One vector is turned by the same rotation once a step. Each row is the vector after some number of steps, and that number follows the row.
The counts run from 0 to 392.
[  2  -7  13 -23  21  -3  32 -15  35  -3  22  36  30   1  -7   6  -1  37
   9  -9  -6 -16 -10 -13  -6  17 -17 -34  -8  11  12  -6  15 -22 -10  10
  -6  19 -10 -28 -24 -13  12   7 -15  30 -40  21 -29 -14   9  29 -17  26
   3 -32  -6  12  -7  10 -16  13 -30   3  -1 -25 -24   0  -5  -2  -1]
283
[-13   2   9 -22  12   0  36  -9  39   5 -17  34  25  -1  -3   4  29  29
   0   0  -4  -1  10 -12  -8  10   6 -25 -11  -4   7  -9 -21 -14  -8 -20
 -20  33 -41 -11 -18 -12 -10   9 -32  26 -30  20 -32   8   9  27 -28  18
   2  -1   2   8   2  -2 -12  12 -30  20   2 -12 -41  -3  -1  18 -12]
355
[  4  10  17 -17  20 -11  42 -22  34 -22  17  38  40  -2  -9   5 -11  20
  -3  -3  -6 -15 -14 -13  -4  22 -10 -29  -4  16   7 -14  10 -20 -14  11
   5  18  -9 -25 -20 -11  17   9 -19  29 -35   8 -26  -4  -4  22  -7  36
  -9 -26  10  12 -13   1  -9  12 -29  -1  -1 -20 -33  -9  -7   3 -10]
265
[-10   2   8 -13 -11 -11  39   8  38   3  -9  43  13  12   6  -4  14  29
  15  -4 -20  -7   9  -7 -15  18  -9 -34 -16  10   7  -2 -20 -13  -2 -19
 -17  27 -33   4 -21 -15  -1  12 -26  21 -31  34  -8  -4   0  22 -30  21
  -2 -11  -3  10  -6   6 -11   8 -27  10   1 -17 -52  -6 -10  14   5]
154
[  6 -12  20 -17  25 -11  47  -3  38  -5   0  32  39   6 -10   4   8  36
  -9  -5  -2  -2   6   3 -35  -1 -12 -41  -7  -1  14  -3  11 -14  -1  -1
  -3  25 -18 -14  -9 -16   8   0 -11  28 -36  24 -26  11   6  24 -11  19
 -14 -16  19  17   9   7 -17   7 -27   9   1 -37 -18  -9  -2   8  -3]
206
[-11  12   2 -15  -5 -11  38 -10  31  -2 -10  46  35   7   8   9  12  23
  -1  -3 -16 -11   7  -8 -10  33   6 -17  -5  16   9 -14 -12 -12  -7 -18
 -22  33 -30 -18 -29  -4   0  12 -12  23 -27  28 -21  -7  23  19 -19  29
 -14 -19  -7   6 -21 -11 -11  10 -22  18  11   0 -47  -9 -15  12  -5]
325
[ 17   7  11  -8  18 -18  37 -14  32 -18   4  34  40   5  -5   3 -10  24
  -7  -2 -15 -19   1  -2 -27  17 -18 -28   0  21   3 -12  13 -19  -3   3
  -3  21   3 -29 -22 -15  18  19 -19  25 -30  26 -15  -6  -1  26 -14  32
 -22 -22   9  20 -15   8 -10  17 -22   0   1 -32 -27  -7  -2   6  -9]
246
[  6   0  15 -17  26 -14  36  -8  39 -11  -3  27  34  -2 -14   3   3  37
 -12  -2  -1  -2   4  -3 -20  -4 -18 -35  -4  -2   6  -9  14 -23  -9   1
  -3  24  -9 -25 -13 -21   8   9 -33  22 -29  14 -28  10  -4  36 -18  25
 -10  -5  15  21  11   8 -15  17 -31   7  -8 -37 -21  -8  13   3 -17]
225
[ -6  18   6  -7   2 -28  36  -3  28  -9  -5  48  31   9  -2   8  -6  31
  -6   1  -9  -1   2 -14  -3  18 -14 -27  -5  29   2 -13   9 -17 -14   1
   0  25 -12 -22 -25 -15  11  10 -32  11 -24  19 -10  -9  -5  29 -16  36
 -17 -13  -5  20  -6  -5  -6  14 -30   6  -3 -16 -48 -24   1  12 -15]
30
[  1  -9  19 -25  22  -5  37 -13  36   3  14  30  27  -1  -7   9   9  34
   0  -7  -1 -14  -9 -26   7  12  -3 -23 -11   1  18  -9  13 -28 -15   4
  -7  20 -13 -30 -22 -16   1  -3 -22  27 -40  27 -27  -2  16  30 -13  33
   1 -27  -6  12   9   7 -20  11 -31  10  -5 -20 -24   0   5   4  -6]
281
[ -3   1  16 -19  17 -14  49  -5  39 -20  -1  36  41   6 -14   0  -2  27
 -14  -5   0   1   3   8 -30  11 -13 -44  -4   3   7  -3  10 -12  -7   0
  -2  27 -27  -6  -9 -10  13   7 -16  29 -32   8 -29   9  -8  17 -13  20
 -14 -11  31  12  -6  -2  -9   6 -28   8   4 -35 -29 -15 -11   2  -9]
198
[  8  16  11  -5  12 -23  42  -9  32 -15 -10  43  30   3  -1   5  -4  23
  -4   5 -15  -7   4 -15 -10  15  -9 -20  -6  27  -1 -20  -4 -17  -7  -5
   4  18  -6 -19 -23 -22   7  14 -35  14 -23  18 -12   4 -13  30 -18  38
 -22 -10   1  20  -7   0  -5  18 -29   4  -4 -19 -45 -19  10  20 -17]
239
[  5   9  17 -17  24  -9  42 -22  35 -21  16  34  41  -4 -16   3  -8  20
  -9  -4  -2 -16 -13 -11  -6  19  -7 -30  -2   6  11 -13  15 -24 -15  11
   1  16  -8 -32 -17  -8  16  10 -18  29 -37  13 -29  -2   3  20  -5  36
  -7 -26  14  12  -8   0 -10  10 -30  -1  -3 -24 -29  -1  -3   0 -13]
264
[ -4  -6  13 -23  12 -20  49  -1  39 -13  -9  25  31   3 -18  -4   2  25
 -27  -5   5   2   6   4 -21  12  -6 -38  -4 -10  13 -10   7 -15  -9  -6
 -10  32 -29 -15 -13  -9   4  -1 -18  32 -32  22 -20  11  -3  20 -12  31
 -10  -8  28  10   3   3 -12   2 -19  15   1 -36 -31  -7  -5  -1 -12]
187
[ -2 -15   0 -32  22  -1  33 -14  42  -8  -3  26  20  -3  -8   0  16  30
  -2  -6   4  -3   5   0 -14  11  -8 -34  -8  -6   9 -11  -5 -17  -4 -11
 -20  32 -34 -13 -14 -14  -2   6 -22  39 -33  15 -39   5  -3  31 -35  19
   8 -11  12   5  -2  14 -11  12 -26  22   0 -31 -22   3  -5  -3  -6]
358
[-11   6   4 -20   3  -8  37 -10  34   2 -12  35  37   4  -6   8  17  23
 -14  -3  -4  -5   5 -10  -3  25  17 -18  -7  -4  14 -14  -7 -17 -14 -17
 -25  33 -34 -28 -24   0  -6   6 -17  27 -30  27 -25   1  31  22 -15  30
  -6 -11  -2   3  -6 -10 -14   8 -21  20   7  -4 -38  -1 -10   8 -14]
327
[  5  13  20  -7  15 -23  46 -11  34  -5  -9  31  37   0  -9   9   3  23
 -18   4 -11  -9   1 -21  -5  14   8 -16  -7   5   8 -20   3 -26 -20  -2
  -4  16  -5 -37 -21 -16   0   6 -30  16 -28  29 -13  10  13  26  -5  45
 -19 -12   4  19   7  -6 -13  12 -28   8  -4 -16 -36  -7  13  17 -21]
251
[-11   7   8 -16  -8 -27  47   9  37  -3 -21  35  17  10  -2  -3   9  22
 -15  -1  -6   4  13  -6 -11  20  -1 -28 -10   2   9 -14 -13 -16  -9 -18
 -15  31 -33  -6 -18 -12  -6   4 -29  19 -26  31  -6   8  -4  23 -23  36
 -11   0  11  13   2  -2 -10   5 -22  19  -4 -21 -52 -16  -3  15 -13]
174
[ -3 -12   8 -19   0 -23  39  11  42   4 -12  25  18   7 -10  -8  14  31
 -14  -7  -4  -4  14   2 -21  14  -9 -34 -10 -14  14  -4   1 -21  -6 -16
 -25  32 -26 -19 -17 -11  -3   4 -23  25 -35  44  -7   4  10  26 -26  27
  -4  -9  11  13   4  13 -15   7 -20  16  -1 -38 -31   1  -4   2  -2]
167
[ 10 -11   2 -24  17  -8  28 -15  37  -1  -1  23  26  -2  -3   1  12  25
  -7  -3  -5 -21   5  -7  -9  23   0 -15  -5  -5  12 -18  -2 -23  -6 -13
 -26  27 -14 -37 -28  -9  -2  15 -18  37 -34  35 -24  -4  20  34 -29  31
   0 -20  -4   7 -10  16 -15  15 -21  19   0 -22 -23  12   2  -1  -8]
101
[ 12  -1  17 -11  21 -17  33  -5  39  -3  -4  27  37  -1 -12   4   4  35
 -13   0  -8  -9   9  -5 -28   2 -14 -31  -3  -2   7  -8  14 -23  -9  -2
  -9  23  -1 -37 -17 -16   8  12 -27  20 -31  30 -17   5  11  36 -17  26
 -18  -9   9  22   9   9 -16  19 -27   7  -4 -34 -20   1  13   7 -13]
234
[ -1   9   6 -12   2 -18  44  -4  40 -10 -22  36  20   2  -2  -4  15  12
  -6   5 -13  -6  11  -7 -17  18   1 -23 -10   6   3 -20 -26 -15  -3 -23
 -15  27 -28  -3 -20 -13  -4  17 -32  22 -23  26 -12  11 -11  22 -28  32
 -11   0  11  12 -13   4  -4   9 -22  17  -3 -19 -53  -7   0  19 -15]
382
[ -6   2   9 -17   2 -11  25  -4  32  14  -2  36  28   1  -4   7  13  37
  -2  -4 -10 -14   3 -16   0  16   0 -21 -10  -1  13  -7   6 -25 -18  -7
 -25  25 -15 -39 -26  -9  -2   8 -28  19 -33  37 -20 -10  31  36 -23  27
  -3 -18 -17  13   4   3 -17  16 -28  11  -1 -13 -32   1   1   6  -9]
299
[ -5  -2   9 -17   7  -3  33  -2  41   8 -20  30  23   1  -4   1  28  29
  -3   2 -11  -6  16  -5 -20   8   4 -26 -11  -9   9 -11 -17 -18  -5 -24
 -28  32 -33 -17 -19 -13  -7  16 -32  24 -30  32 -23   8  14  35 -29  15
  -3   1   4  13   0   5 -14  15 -27  19  -1 -18 -35   3   0  16  -8]
365
[ -2 -10   8 -23  -1 -20  37   8  40   0  -9  23  22   8 -10  -9   7  31
 -14 -10  -2  -8  10   9 -30  13 -14 -41  -6 -11  12  -2   4 -19  -3 -13
 -24  29 -24 -19 -17  -8   5   9 -22  30 -34  36 -14   0   9  28 -27  23
  -4 -10  17  14   0  12 -14   5 -19  15   2 -41 -29   2 -10  -5  -2]
168
[ -4 -10  10 -20  -5 -23  43  12  38   7 -14  26  16  10  -3  -5  15  30
  -9  -6  -4  -4  15  -6 -17  12  -6 -30 -11  -7  15  -7  -6 -18  -3 -20
 -24  32 -28 -14 -19 -14  -8   3 -26  26 -30  46  -6   4   9  27 -27  30
  -6  -6   8  15   7  10 -18   5 -19  19  -2 -27 -37  -4   0   8  -2]
166
[  0 -10  -6 -26  17  -3  31 -12  38 -10   1  37  22   3   3  -1  10  34
   9  -6  -7  -6   6   3 -23  17 -18 -33  -8  13   4  -9 -10 -10   5 -10
 -13  35 -30  -5 -21 -16   3  14 -15  38 -32  16 -32  -4 -12  30 -38  15
   4 -16   8   7 -18  15  -8  12 -26  18   2 -28 -31  -3 -10   0   1]
360
[  3  -9  14 -20  27  -7  39 -14  31   8   2  39  43   2  -2  16  16  38
  -9  -3  -6  -6   3 -18  -9  11   9 -19  -6   2  17 -12   6 -19  -9  -4
  -9  26 -18 -31 -22 -12  -4  -4 -12  25 -35  29 -30   2  30  26  -6  28
 -11 -27  -8  14   4  -4 -20  12 -26  18   5 -12 -22  -8   3  11  -9]
62
[ -2   6  10 -21  25  -9  37 -23  31 -15   7  39  49   0 -14   9  -5  29
 -16  -4   2  -5  -4  -3  -7  18  -6 -31   2   7   9 -12  22 -17 -15   6
  -6  27 -16 -36 -19  -5  13   3 -13  30 -34   7 -37  -4  14  25 -11  28
  -9 -22   9  10  -7  -6 -12  11 -29   7   6 -19 -24  -9  -5  -5 -17]
55
[  3  12  -4 -17   9  -7  27 -23  33 -11  -5  43  24   0   4   4   5  20
   9   2 -12 -13   0 -13   1  28  -7 -15  -5  22  -3 -23 -16 -16  -7 -11
 -14  26 -20 -20 -31 -14   3  23 -30  28 -25  12 -26  -9  -8  31 -36  31
  -2 -13  -8  10 -24   6  -5  20 -28  13  -2  -9 -45  -7  -3  12 -14]
96
[  0  11   9 -17  23   2  31 -25  32 -13  10  49  46   1  -5  13   1  33
   5  -3 -10 -10  -6  -5 -14  18 -11 -31  -3  22   4  -9  12 -11 -10   4
  -5  26 -15 -23 -21  -7  15  15 -14  27 -31   5 -37 -10   9  24 -16  16
  -7 -24   0  10 -18  -6 -10  15 -31   3   9 -14 -30  -9 -10   4 -10]
66
